One vector is turned by the same rotation once a tick. Each row is the vector after some number of ticks, and that number follows the row.
The counts run from 0 to 274.
[124  93 157 146 128 129  98 159 117 147 130 158 167 136 156 150 127 144
 140 175  94 111 105 148 120 133 109 111 181 123  78 117 118 169 111 107
 165 130 145 124 155 101  64 107 118  91 151] => 210
[ 73 111 146 144 150 120 112 164 119 120 120 141 130 103 122 137 129 158
 140 168 102  93 101  79 119 163  83 134 208 106 116 127 103 134  95 140
 153 101 149 110 168  95 111 142 128 137 137] => 234
[ 98 124 169 136 155 152 110 152 111 108 130 106 171 135 162 140 153 130
 118 147 121  58 101 149 121 161  80  92 110 123  87 127 133 159  99 125
 144 112 168 136 151 102 117 133 148 136 174] => 217
[156 161 171 141 110 122  78 182 117 157 111 116 158  80 128 121 136 143
 144 193 153  88 130 119 131 142  90 108 160 120  96 129 119 132 148  97
 121  79 151 112 164 113 103 140 104 156 123] => 98
[ 94  83 124 144 161  86 125 153 109  88 128 109 106 169 147 142 170 171
 108 187 117 124 130 134 121 156 134  94 157 130 121 164  92 121 141  71
 145 113 147 154 135 106 124 123 118 120 150] => 119
[102 123 150 138 120 100  82 139 128 116 122 112 175 128 148  97 172 164
 131 158 147 109 168 159 126 142  93  99 134 144 124 187  99 105 133  99
  82  99 126 117 110 122 162 138  90 136 169] => 254
[ 97  95 171 152 138 154  93 173 121 106 117 141 121 136 112 161 119 169
 146 173 120 117 112 119 151 153 101 132 189 124  96 161  90  95 146 109
 104 111 173 117 153  91 116 159 150 144 118] => 11
[134 133 130 128 145 124 103 144 121 164 113 110 171  98 139  99 167 166
 137 159 127 107 154 158  88 133  70 108 125 144 126 150  96 183 134 107
 120 115 146 138 137 133 138 120  78 154 179] => 177
[114 178 159 138 142 134  74 170 129 161 137 144 191 122 142 162 164 146
 127 134 120 128 148 109  90 170 112 129 136 109  60 156  97 116 116 119
 159 111 103 112 115 121 125 136 121 144 106] => 57
[104  87 131 143 182 118 110 160  99 137 109 122 148 127 122 169 150 201
 132 152 133 131 143 134 124 136 109  92 126 140 104 128 111 174 152  68
 142 119 153 159 112 136 101 158 146 148 134] => 195
[116 109 146 135  97 120  86 144 142 120 140 123 159 123 153 102 162 164
 153 185 130 115 165 161 126 129 103 116 148 126 115 205  88 100 136 107
  94 104 127 124 111 114 154 111  81 134 171] => 255
[112 120 148 135 104 152  87 189 159 152 108 138 171  86 133 146 131 158
 159 120 110 102 139 159 125 127 108 130 170 154  82 137  90 172 118 134
 111 110 125 105 174  96 123 155 134 138 133] => 75
[ 80 161 146  94 135 128  78 154 126 150 131 148 165 156 127 164 164 167
 127 144 106 127 165 111 101 166  98 124 173 148  77 173 100  92 141 100
 129 115 126 127 116 116 123 153 131 148 117] => 266
[ 88  98 120 130 123 129 100 192 127 141  81 113 153 150 125 135 167 149
 118 128  87 130 135 162  86 167 124 108 180 127  88 144  96 167 150 124
 124 116 119 119 176 104 159 122 139 138 129] => 79
[141  89 166 174 150 154  91 170 123 116 126 115 144 140 135 168 154 174
 153 118 111  73  93 178 135 147 126  98 163 130 101 159 123 127 112  96
 137 116 165 139 152 125 127 136 148 140 169] => 219
[108 124 140 159 130  95  87 167 107 140 111 125 132 135 126 129 162 157
 124 140 144  83 123 132 118 132 123  73 186 115 126 124 112 168 158 118
 127  99 155 114 210 131 120 120  81 123 156] => 102
[102 128 166 184 169 130  94 159 110  91 141 138 159 153 141 155 163 129
  91 105 119 111 132 167 119 154 115 107 156 135 121 164  67 129 131 117
 125 117 120 114 158  98 164 153 121 106 154] => 143
[103 128 137 101 128 116 103 177 130 170 119 128 168 154 127 143 184 160
 118 128 108 126 173 156  91 140 117 114 176 125  99 138  93 167 176  93
 126 124 146 114 174 102 143 123 112 128 124] => 184
[101 152 155 125 161 116 102 118 101 114 144 131 185 160 158 113 164 160
 111 170 135  95 136 118 103 150  69 100 127 119 108 145 130 136 132 131
 121 123 144 129 139 118 151 102  86 118 188] => 31
[ 99 129 139 138 131 111 107 175 133 112 110 131 144 117 157 155 125 174
 119 192 138 142 133  96 132 143 130  93 123 126  65 143  94 158 170  96
 139 108 126 125 149  68  94 131 139 102 110] => 198
[116 138 149 169 162 170  83 148 125 120 117 161 158 115 165 160 125 186
 130 130 101 109 111 105  90 136 116 109 138 133 106 183 111 185 107 121
 178 143 110 154 122 149 115 129  92 128 150] => 60
[114 155 169 129 160 156  97 132 134 116 160 154 187 119 136 145 138 178
 135 145 154  91 153 117 143 125  77 133 147 129 107 154 102 139 125 127
  98 134 180 127 133  76 118 151 121 119 180] => 35
[120 116 151 148 137 124  99 135  93 118 113 130 141  94 145 109 116 166
 156 233 119 124 118 107 138 153  58 132 147 135  93 160 121 105 116 112
 123 110 138 138 120 110 111 122 115 154 167] => 18
[ 78  62 128 141 165  91 133 135 115  80 128 116 137 144 160 142 148 194
 108 198 130 116 138 121 135 145 111  89 136 119 117 151 116 144 132  89
 128 119 160 149 122  97 116 131 132 107 162] => 118
[ 94 156 145 154 147 106  86 158  96 103 114 146 111 107 128 136 131 170
 132 178 119  90 113  98 122 164  87 112 192 147 143 160 115 111 133 127
 135 103 126 140 170 133 129 132  93 156 164] => 20
[ 90 155 147 175 148  92  73 158  91 120 117 128 126  95 118 138 152 171
 131 160 153 102 119  99 140 155  76 108 170 133 118 137 122 102 146 128
 104  95 123 120 162 130 142 153  83 147 170] => 21
[ 95 130 180 165 159 160  81 135 123  91 153 158 184 122 154 153 120 159
 134 133 135  96 126 123 149 140  80 122 127 134  98 158 107 141  98 143
 106 124 139 133 119  97 119 151 127 100 177] => 140
[139 134 144 149 166 108  90 137  91 134  80 139 177 115 129 116 143 186
 118 139 140 154 147 132 106 157  89 100 149 159 128 142  96 164 148  81
  85 128 135  91 116 124 141 157  95 120 145] => 172
[ 73 138 132 126 150 163  88 131 131 113 119 155 141 147 161 145 143 195
 136 171 111 119 135  85 106 137  98 108 137 139 101 208 111 140 143 123
 157 129 120 171 109 143 128 127 105 130 155] => 269
[135 140 162 143 110 122  91 157 109 147 112 131 167  77 141 116 124 161
 159 197 160  87 127 110 137 123  70 105 142 116 103 126 136 158 127 117
 101  91 152 119 153 109  88 133 100 137 163] => 99
[116 108 161 150 133 109 111 167 120 112 106 115 169 103 148 138 143 154
 135 181 127 109 127 149 146 186  97 119 148 139  69 126 119  87 102  98
 108  92 146 112 122  72 132 147 165 150 130] => 226
[ 89 101 141 113 117 131  94 183 121 157  94 112 176 134 118 136 169 145
 129 137  97 131 139 155 100 172 105 113 151 118  55 121  96 150 150 124
 111 112 126 107 151  87 153 142 156 133 104] => 80
[108 113 138  93 127 166 111 158 127 139  65 129 146 134 152 138 125 177
 146 174  75 105 112 119  87 174  94 118 168 149  79 159 128 170 129 118
 155 127 139 144 150 123 130 118 146 149 131] => 83
[ 95 114 141 181 136 100  69 145 103 133 134 139 149 100 112 129 151 175
 149 172 169 120 124 110 147 134  84 119 154 100 104 142 128 107 142 138
  83  94 126 114 138 120 139 131  79 129 175] => 22
[106 135 153 153 143 109  92 170  93 114 112 110 131 124 127 128 145 142
 118 210 133 131 130 119 123 178  94 119 159 127  94 153 100  69 158 105
 118  86 127 108 151  93 148 138 119 148 115] => 16
[145 114 154 152 175 183 103 150 113 145 111 145 164 112 131 116 121 174
 140 178 113 145 136 105 112 116  97 146 165  94 113 182  71 164 141 123
 139 135 148 103 120 106 119 131 100 123 137] => 169
[111 136 136 150 186 119 112 150 127  99 137 143 146 167 133 148 164 180
 102 129 129 109 161 143 116 139 137 109 169 143 134 182  79 136 155 101
 118 134 157 127 163 100 165 131 114 110 156] => 38
[129  77 130 168 153 111  99 169 121 143 100 137 137 126 127 181 147 214
 142 156 126 143 132 132 131 135 145  93 144 139  89 152 114 147 165  65
 135 125 140 147 112 129 102 145 131 133 118] => 196
[146 153 167 144 161 148  85 150 118 143 160 139 163 163 131 142 185 164
 138 143 126  90 143 141 115 145 106 125 173 111 113 189  98 110 138 115
 130 129 171 139 145 131 156 116  88 142 177] => 33
[117 118 147 144 166  98 127 139 133 117 162 133 192 141 137 140 174 170
 114 174 133 137 174 151 129 144 105 137 124 123  95 159  71 117 145  95
 101 123 153 107 108  60 152 138 127 115 148] => 40
[142  64 142 173 156 134  96 154  82 151  71 130 146 123 115 142 142 188
 145 166 126 142 102 132 127 154 107  98 165 117 101 140 118 154 155  83
 130 114 159 123 119 133 116 149 122 145 128] => 91
[ 92 139 142 106 138 152  97 167 116 122  61 119 142 135 132 142 133 182
 132 139  91  93 110 108  86 183 105  98 157 145  85 148 131 161 141 117
 136 106 132 140 160 127 144 146 150 161 127] => 84
